Small tables with named rows and columns. After each table, cells are looked up by row and column.

Gorug =
	Depeber	Vefozup	Zepub	Dozo	Sel	Geli	Fub	Bakipub	Vibi	Nivek
Lunol	41	44	46	46	49	26	67	48	54	40
Nulek	26	42	68	20	45	60	35	60	75	72
Fol	28	50	63	56	43	49	22	38	41	25
Gaz	47	45	46	32	61	29	41	60	67	45

What is the Fub of Gaz in Gorug? 41
What is the Geli of Lunol in Gorug? 26
What is the Zepub of Nulek in Gorug? 68
What is the Geli of Fol in Gorug? 49
What is the Sel of Lunol in Gorug? 49
What is the Depeber of Fol in Gorug? 28
What is the Sel of Gaz in Gorug? 61
What is the Nivek of Gaz in Gorug? 45
Row with the largest Fub: Lunol

Bez:
cols = Kosugu, Fatasu, Tuparog, Molovem, Ded, Fedo, Kes, Kupa
Bikek: [565, 504, 507, 581, 549, 435, 643, 559]
Zuda: [508, 452, 518, 587, 984, 685, 568, 491]
Miz: [540, 469, 452, 448, 238, 419, 479, 560]
Tapeboz: [521, 482, 559, 515, 323, 671, 489, 498]
Rovo: [530, 563, 536, 464, 568, 673, 487, 491]
Vogudel: [568, 513, 477, 522, 805, 631, 385, 494]

Tapeboz, Kosugu -> 521
Bikek, Kes -> 643
Rovo, Kupa -> 491
Tapeboz, Kupa -> 498
Zuda, Fedo -> 685
Miz, Tuparog -> 452
Rovo, Fedo -> 673
Miz, Ded -> 238
Zuda, Ded -> 984
Zuda, Kupa -> 491
Vogudel, Kes -> 385
Tapeboz, Fatasu -> 482
Bikek, Tuparog -> 507
Vogudel, Fatasu -> 513
Miz, Fedo -> 419

Nifo =
cols = Gokiv, Subiluz, Mumimi, Netuzaz, Kagem, Gofo, Vivu, Midamor, Tosoruv, Sor
Nisazi: [0.5, 0.0, 0.1, 0.1, 0.4, 0.0, -0.1, 0.5, 0.0, -0.1]
Kib: [-0.1, 0.1, 0.2, 0.2, 0.3, 0.1, 0.3, -0.4, 0.0, -0.1]
Ror: [0.4, 0.9, 0.2, -0.1, 0.2, 0.1, 0.7, 0.4, 0.1, -0.1]
Gak: [0.4, -0.6, 0.2, 0.4, 0.5, -0.2, 0.6, -0.1, -0.2, -0.3]
Kugaso: [0.1, 0.2, 0.0, 0.1, -0.3, 0.2, 0.1, 0.4, 0.3, 0.5]
Vegetal: [0.8, 0.1, 0.1, 0.0, 0.3, 0.0, 0.1, 0.8, 0.0, -0.1]
Tuk: [0.4, 0.1, 0.1, 0.0, 0.4, 0.1, -0.5, 0.4, 0.0, -0.1]
Mavepu: [0.4, 0.8, 0.2, 0.0, 0.2, 0.1, 0.6, 0.4, 0.0, -0.1]
Kubake: [0.0, 0.3, 0.1, -0.1, 0.1, 0.3, -0.6, 0.2, 0.2, 0.2]
Roluse: [-0.6, 0.0, 0.1, 0.3, -0.1, 0.2, 0.3, -0.6, 0.2, 0.3]
Muramub: [0.2, -0.1, 0.1, 0.1, 0.1, 0.1, -0.3, 0.3, 0.2, 0.2]
Biza: [0.3, 0.3, 0.1, -0.1, 0.3, 0.2, -0.6, 0.4, 0.1, 0.0]
Lil: [0.1, -0.1, 0.2, 0.2, 0.4, 0.0, 0.5, -0.2, -0.1, -0.2]

Lil, Sor => -0.2
Gak, Kagem => 0.5
Ror, Gokiv => 0.4
Vegetal, Gokiv => 0.8
Tuk, Mumimi => 0.1
Vegetal, Mumimi => 0.1
Which row has the largest Kagem? Gak

